rotation ticks, each row followed by its count of ticks:
The counts run from 0 to 172.
[ 95 107 115 157  82 170 115 177 115 183 155 156 141 160  91  91  99 103
 154 141 101  92 131  75 140 127 109 115 137 115 154 162 143 124 135 128
 134 116 126 170 121 140 108 116 125 106 103 139 174 124 129  82 126  90
 133 113  78 140 102 136 170 137 137] -> 79
[ 84  85 141 142  77 144 156 164 122 157 147 153 126 144 103  90 102 101
 134 171 115 100 108  99 146  94 119 139 124 154 147 175 109 133 165 137
  91 104 144 165  90 123 128  99 112 101 118 133 160 111 137 112 114 107
 165 106  75 169 127 146 141 118 158] -> 86
[ 97 123 120 147  77 147 137 178 115 138 125 178 161 152 114  89 110  68
 122 156  99 129 101  92 151 127 126 124 129 134 145 161 135 129 172 115
 103  99 128 197  99 109 111 126 118 108  88 132 158 115 129  94 118 135
 148  93 121 173 159 145 133 147 148] -> 98
[116 120 136 152  98 131 138 186  95 148 128 175 152 128 130  84  99 113
 136 173  97 115  98  96 145  99 108 101 148 142 139 162 147 143 177 119
 115 110 132 180  78 120 113 126 129 109  70 116 151 123 122  88 116 139
 143 102  89 171 152 147 119 143 153] -> 10
[114  86 131 171  87 165 115 172  98 195 139 151 120 153 100 105  84 117
 152 135 114  90 115  87 115 117 112 120 154 123 163 166 144 132 135 115
 137 133 132 168  85 144 112 129 151 121  96 116 164 103 139  84 126 109
 136  90  84 148 114 142 161 119 149] -> 124
[102 115 124 148  79 148 125 181 113 144 125 171 171 150 117  90 105  68
 118 149  99 130 101  98 150 125 118 124 124 137 147 163 136 134 158 117
 100 106 129 198  95 108 102 127 112 109  82 125 161 113 133  96 115 141
 146  93 116 163 158 144 143 146 143] -> 97
[119 110 142 157  94 125 138 184 105 152 126 173 152 126 127  94  95 110
 134 167  99 122 100  96 146 105 107 111 147 147 141 166 143 148 172 122
 110 116 132 176  72 113 117 120 129 107  70 110 152 114 125  87 110 145
 149 101  89 165 155 146 123 137 151] -> 9
[116 147 130 166  72 133 120 183  84 171  98 163 151 140 123  84 106  95
 135 129 103 121 119 107 133 126 115 128 126 147 164 182 157 139 141 105
 134 102 110 183  94 110  88 127 116 128  77 110 172 124 135 114 105 122
 130 101 104 144 138 151 168 152 150] -> 63
[108 104 121 151  73 165 146 163  91 175 147 140 139 146  89 100  95 100
 129 149 162 127  96  91 129 128 120 133 137 141 139 175 107  98 132 117
 102 106 120 194  87 131 133 109 119 126 122 120 180 114 128 112 143  95
 149  97  76 168 120 135 138 143 151] -> 136
[117  92 146 146  78 163 137 167  91 166 155 146 129 132 106 104  98 106
 126 151 126  98  81  90 103 112 118 104 142 149 147 149 116 113 151 102
 105 112 145 186  93 145 112 107 128 126 112 119 171 111 127 104 136 104
 164  86  74 169 116 135 140 122 154] -> 90
[109 119 132 176  75 134 135 166 114 172 110 155 133 170  96  90 113 102
 153 150 144 118 125  97 160 148 123 151 131 142 144 202 154 134 143 123
 133 108 103 172  95 101 114 120 124 101  93 111 159 133 122 104 111 123
 141  95  94 157 138 167 140 144 163] -> 20
[106 146 116 163  73 137 144 188 128 174 138 185 135 129 114 102 109 106
 171 146  90 124 144  85 144 123 112 128 142 132 162 174 143 121 169 112
 138 100 112 152 109 106 127 116 134 116  83 128 174 104 145 101 107  87
 129 130  89 149 123 153 158 132 148] -> 114
[107 128 126 169  76 136 133 166 103 178 105 150 137 163  95  86 107  99
 152 145 148 127 121  99 157 147 120 154 127 137 150 207 150 130 137 123
 133 107  99 170  88  99 114 122 117 110  90 108 164 130 130 106 115 125
 137 101  93 156 137 155 141 151 160] -> 19
[106 146 118 165  73 142 136 191 129 172 142 186 137 138 106 100 111 103
 172 143  89 117 140  83 140 133 113 116 144 127 160 168 151 121 171 103
 144 104 111 156 118 106 120 120 139 116  77 126 170 113 138  97 111  94
 129 127  94 147 121 152 158 131 145] -> 113
[122 140 122 165  83 124 167 188  90 168 124 148 144 130 103  98  99 114
 134 158 148 144 108  99 128 134 126 123 137 152 143 180 130 103 147  93
 116  95 114 192  88 116 151 117 141 134  95 109 168 103 121 108 132 105
 141 106  78 159 137 134 129 156 163] -> 104
[ 95 137 118 150  77 143 155 185 109 140 136 181 148 150 107  94 116  85
 136 163 115 134  96  88 142 127 131 116 138 129 141 160 123 110 183 105
 116  93 117 200  99 108 130 129 132 111  97 132 156 111 123  96 131 123
 148  97 119 182 152 144 123 146 156] -> 100
[120  85 127 170  86 166 115 169 106 191 139 156 133 147 108 107  80 114
 152 132 108  96 119  86 124 112 109 124 157 122 160 167 147 136 133 118
 130 137 127 170  80 141 112 129 145 118  91 121 166 100 146  85 122 111
 133  97  84 143 117 143 161 121 138] -> 125
[101 113 126 132  92 161 129 185  86 162 150 152 157 139 105  83  95 103
 123 164 106 106  98  81 128 112 103  88 129 129 145 145 125 114 146 121
 107 109 142 193 109 149 111 111 120 116 104 124 171 127 116  84 141 116
 150 106  78 161 118 117 145 154 143] -> 45
[104 119 118 134  70 165 121 176 115 177 138 160 155 136  86 102  94  83
 128 145 128 147 108  80 143 147 101 122 130 123 168 169 117 110 141 124
 104 116 122 173  95 114 115 113 112 119  89 113 185 108 146  91 127 125
 152 116  97 157 127 119 149 156 150] -> 49
[119 102 139 157  89 127 140 183 112 160 124 168 148 123 122 100  86 105
 133 163 104 126 105  96 143 114 106 120 146 147 152 168 146 145 166 118
 104 121 132 173  68 111 121 120 139 110  66 107 153 101 134  87 108 146
 152 101  87 162 158 142 126 132 153] -> 8
[ 93  98 115 150  87 160 133 168 109 155 149 170 155 157 121  79  94  93
 134 163  99 104 113  92 162  84 110 134 137 128 131 167 123 143 162 153
 107 114 129 181  86 127 114 123 110  94 102 149 162 120 136  92 113 116
 130 101  90 163 140 146 138 138 139] -> 130
[ 89 140 123 144  92 133 146 187  84 171 136 165 135 140 116  64 104 132
 154 176 102  98 125  85 150  91 104 107 130 131 152 181 130 133 161 138
 136  99 125 163 105 132 120 119 117 107  98 129 160 136 122  91 119 116
 132 121  78 163 117 137 139 160 157] -> 164
[110  96 132 162  74 155 125 156 111 199 133 150 119 152  87 105  89 110
 158 144 150 114 119  87 138 131 102 146 144 132 162 195 133 127 134 132
 126 127 114 152  80 115 119 114 123 111  97 105 173 114 146 101 120 113
 146 104  77 154 114 146 146 130 156] -> 170
[ 91 107 144 164  90 140 142 175  86 185 124 143 101 154 105  85 100 135
 152 157 112  76 114  93 117 105 125 119 133 141 173 179 134 136 146 113
 136 111 135 161  96 147 115 119 140 120 114 116 154 121 126  99 123 111
 149  93  81 162 105 150 156 124 165] -> 121
[ 94 133 115 180  78 140 153 187 116 165 120 179 121 164 108  99 113 104
 167 149 107 111 127  88 139 131 140 134 148 122 160 183 144 125 166 105
 145 104 108 177 101 113 136 141 153 113 102 136 151 103 134  96 118 106
 128 100 118 165 138 163 141 132 161] -> 68
[ 80 118 142 130  76 147 141 182 101 171 128 152 124 142  90  92 109 100
 129 157 102 105  99  83 113 129 122 104 114 134 190 161 115 113 152 104
 109  99 146 171 110 129 109 112 126 123 110 113 164 113 136  96 132 124
 169 106 101 168 111 124 159 140 163] -> 1
[130 118 127 182  79 143 153 173 117 168 150 173 129 142 118 105 114 111
 172 148 117 101 121  99 138 114 128 122 159 149 122 167 148 120 167 101
 140 101 111 173 107 120 126 111 143 115  97 132 170 118 121 108 118  71
 130 104  65 153 121 166 140 115 149] -> 25
[146 141 138 163  73 136 139 181  79 171 133 169 140 112 125 106 107 113
 148 140 128 125  97 103 112 118 110 105 150 154 143 161 138 112 162  85
 129  99 117 180  88 120 109 113 133 142  82 102 179 116 129 114 123 104
 143 102  75 162 127 145 140 139 158] -> 59
[111 138 131 165  80 141 125 192 125 170 129 174 144 149 100  97 119 104
 164 146  94 111 130  84 141 149 114 103 137 130 154 166 169 126 156  95
 147 101 118 167 131 112 101 117 140 111  76 115 171 133 118  85 112 109
 138 110  87 146 122 151 156 141 149] -> 111
[120 113 124 169  94 132 139 198 124 177 124 171 141 131 105 109  86 117
 156 150  93 123 132  83 134 132 116 112 157 128 159 164 157 133 153 100
 134 121 120 167  92 123 142 129 162 117  69 110 158  90 132  76 116 118
 131 121  87 144 138 139 147 132 146] -> 158
[130 148 133 166  74 131 123 186  75 175 103 161 155 128 124  88 104 102
 136 129 109 126 113 109 125 119 112 123 130 151 160 178 151 132 138  99
 130 102 112 181  93 114  93 122 118 134  75 107 176 120 135 115 108 113
 131 101  95 144 133 148 164 151 151] -> 62
[ 96 121 123 154  75 159 128 165  90 200 141 152 113 148  89  95  98 122
 163 148 146 107 118  81 127 124 104 129 141 117 169 190 125 111 139 130
 139 115 115 152  91 129 119 120 123 120 110 114 174 119 142  94 133 105
 141 111  80 163 101 139 148 143 161] -> 168
[ 91  98 118 148  69 157 137 166 140 175 153 161 137 146  96 103  91  88
 144 149 107 120 134  88 154 114 108 151 131 135 158 176 117 130 152 146
 101 116 126 157  95 117 132 106 111 103 105 141 175  96 157 106 110  97
 144 125  82 151 121 144 157 122 143] -> 83
